In the data rows, the value 128 means zero.
Here are some numbered points:
158 71 91 16 51 168 71 141 68 56 63 133 95 98 93 80 0
168 139 70 141 78 129 145 144 143 65 113 113 151 128 161 132 1
144 83 100 60 70 161 86 134 102 80 95 146 124 124 109 100 2
124 96 137 77 92 169 76 111 84 111 126 177 104 149 113 117 3
104 101 129 126 157 113 129 158 192 151 136 101 193 113 108 126 4
142 87 74 89 60 165 58 123 119 63 106 141 151 127 125 77 5
151 112 76 110 94 121 134 162 160 81 97 86 167 98 127 112 6
101 191 212 205 210 85 219 128 150 222 188 143 105 165 148 218 7
95 170 249 153 218 84 250 160 155 235 182 147 97 160 118 252 8
102 147 178 166 173 122 145 115 139 182 176 156 130 163 136 164 9
110 185 130 235 213 88 111 58 119 185 130 75 108 91 143 63 10
146 84 72 88 64 145 118 177 176 65 118 122 196 130 130 129 11
155 148 96 142 84 162 74 68 51 86 116 163 70 143 160 84 12
149 152 106 164 102 118 183 163 174 102 149 128 164 154 167 180 13
137 0 84 0 0 221 12 172 90 25 73 185 151 128 55 78 14
140 78 77 75 66 164 65 132 120 70 104 138 157 120 115 83 15
124 114 166 77 115 154 116 122 75 135 127 174 75 144 109 141 16
101 147 255 98 209 71 255 226 182 226 164 124 113 145 94 255 17
126 205 160 236 171 98 218 125 159 170 191 143 125 175 190 209 18
139 122 107 125 122 119 127 137 137 116 110 100 144 105 123 111 19
157 143 79 160 114 92 196 186 207 92 123 75 195 116 157 163 20
136 70 133 21 51 190 89 144 81 80 119 201 107 167 106 141 21
148 96 75 102 63 145 135 180 183 66 134 135 204 148 145 152 22
95 124 221 98 185 106 206 176 153 203 160 145 118 147 100 221 23
138 126 115 116 102 149 94 101 86 105 115 147 98 133 132 102 24
150 104 74 105 87 130 114 152 159 78 102 98 172 106 127 105 25
78 145 220 154 221 97 178 134 150 230 171 136 116 140 105 184 26
155 130 109 110 97 122 158 155 132 95 108 114 126 121 136 148 27
90 115 212 92 216 95 152 134 119 215 113 96 93 85 61 131 28
176 100 48 83 13 163 130 175 148 16 113 149 172 156 160 148 29
100 163 159 195 202 109 108 71 113 191 145 116 105 115 130 95 30
120 85 129 74 85 179 58 106 84 106 131 188 112 154 112 101 31
135 134 163 99 150 85 235 208 173 148 119 90 133 114 109 210 32
137 109 113 100 85 171 68 95 72 96 119 171 99 144 130 93 33
142 41 107 0 29 198 43 142 72 55 90 183 114 134 85 92 34
115 102 158 72 121 155 98 120 82 135 119 162 91 136 99 123 35
111 117 94 156 155 113 87 113 163 136 119 80 176 85 115 64 36
135 131 114 132 132 121 96 100 99 124 98 105 106 95 118 78 37
151 128 128 84 105 127 156 154 105 105 100 121 93 118 119 147 38
113 115 120 134 170 98 118 137 168 152 106 65 163 80 100 88 39
118 150 119 180 188 84 138 122 159 159 113 57 146 76 123 90 40
171 87 81 41 22 158 144 194 134 36 101 150 150 144 131 163 41
104 163 149 198 203 101 106 69 111 189 131 94 105 98 125 77 42
118 133 131 149 168 107 123 119 143 154 121 89 138 98 118 102 43
123 88 113 96 89 153 90 139 145 101 131 152 159 141 120 122 44
80 161 254 157 220 95 237 162 166 244 204 165 117 180 123 255 45
Which five points above are nearest to each new point, looking only along the 5 directions in which the numbered points spread most? Their numbers follow each, nearest first.
159 146 96 137 97 109 196 183 176 91 131 112 160 139 156 182 13 20 27 1 22
114 71 131 62 87 169 87 146 129 108 139 175 154 155 105 130 44 3 31 2 21
89 139 215 124 221 95 150 113 101 221 123 106 71 97 80 131 28 26 30 42 43
153 146 88 157 115 94 199 186 201 97 125 78 185 117 153 168 20 13 1 6 27
102 113 165 113 167 120 125 130 135 170 133 124 129 117 99 128 43 4 19 9 39
116 149 214 111 181 92 236 181 141 193 145 124 90 138 109 228 23 17 8 32 26
163 163 83 151 80 159 73 57 36 75 103 154 54 135 165 72 12 24 33 37 3
135 57 122 8 33 201 71 146 83 65 122 214 116 173 106 137 21 34 31 2 3
158 152 99 144 79 160 98 83 68 83 126 170 83 155 165 112 12 24 33 3 31
143 112 106 102 92 150 91 116 99 95 107 138 113 125 125 95 24 33 2 3 37
146 209 122 232 108 156 114 41 62 119 179 203 68 198 212 139 12 24 9 33 18
105 120 200 73 187 101 158 148 103 189 100 98 75 88 65 138 28 43 35 23 38
124 73 106 75 47 188 82 150 148 76 164 210 186 190 136 149 44 21 22 31 11
157 73 96 14 46 167 85 147 75 55 70 142 96 109 94 98 0 2 34 15 21
102 68 164 36 150 128 101 152 125 154 95 115 122 92 54 106 35 28 16 39 19
125 127 85 166 138 117 79 97 139 121 111 85 155 85 126 55 36 37 43 19 39
149 83 65 82 63 144 112 170 168 59 105 114 191 118 126 113 11 25 22 6 15
129 139 83 192 152 108 86 96 155 130 119 73 175 84 135 53 36 40 43 39 37
179 98 94 38 0 186 149 184 109 22 127 207 125 194 153 198 41 29 21 22 2
113 169 148 204 143 142 117 74 118 157 190 189 120 187 173 148 9 30 18 24 42
119 127 130 141 158 113 120 124 143 148 123 99 142 107 115 107 43 19 39 36 40
145 165 111 167 169 71 186 148 163 139 95 40 135 74 130 121 40 43 39 19 20
131 163 118 184 173 81 176 141 172 146 121 63 150 96 138 129 40 43 39 19 4
113 61 111 63 102 152 79 151 152 109 118 133 180 118 93 101 44 15 2 25 5
139 213 123 255 151 105 189 101 152 145 186 142 130 178 212 180 18 13 9 7 30
117 197 137 239 237 67 126 53 111 198 107 44 91 59 132 51 10 42 30 40 43
105 105 117 127 172 97 118 144 186 151 114 69 182 81 95 90 39 4 36 43 40
119 185 163 210 158 115 190 121 149 164 191 164 123 184 178 204 18 9 7 13 26
141 147 168 100 161 71 255 210 169 155 107 72 120 99 105 211 32 23 17 20 27
91 131 200 119 183 100 223 190 192 192 174 136 146 159 113 232 23 17 8 45 26
143 156 104 182 111 123 168 143 172 112 163 140 164 164 176 172 13 1 20 27 9
147 75 75 69 56 151 114 185 176 60 117 130 199 134 123 133 11 22 25 41 29
148 230 123 255 144 120 154 56 82 137 165 154 68 171 212 143 18 30 9 10 42
161 162 98 144 94 148 91 71 42 91 102 143 55 130 155 81 12 24 33 37 3
143 129 72 142 95 159 33 56 67 84 100 133 99 113 142 32 12 33 24 37 5
117 103 112 143 126 119 137 166 208 129 153 113 224 131 126 142 4 20 22 13 19
112 192 174 226 173 114 182 102 144 182 199 169 120 186 178 197 18 7 9 26 45
116 194 160 231 170 109 183 107 148 175 195 157 130 176 183 192 18 9 7 26 13
119 132 129 144 158 111 125 120 138 147 122 100 134 106 119 109 43 19 39 37 40
128 166 150 169 139 131 137 96 97 147 154 160 93 156 154 146 9 24 30 16 43
146 135 92 149 114 104 180 178 197 105 128 88 187 120 149 159 20 13 6 1 27
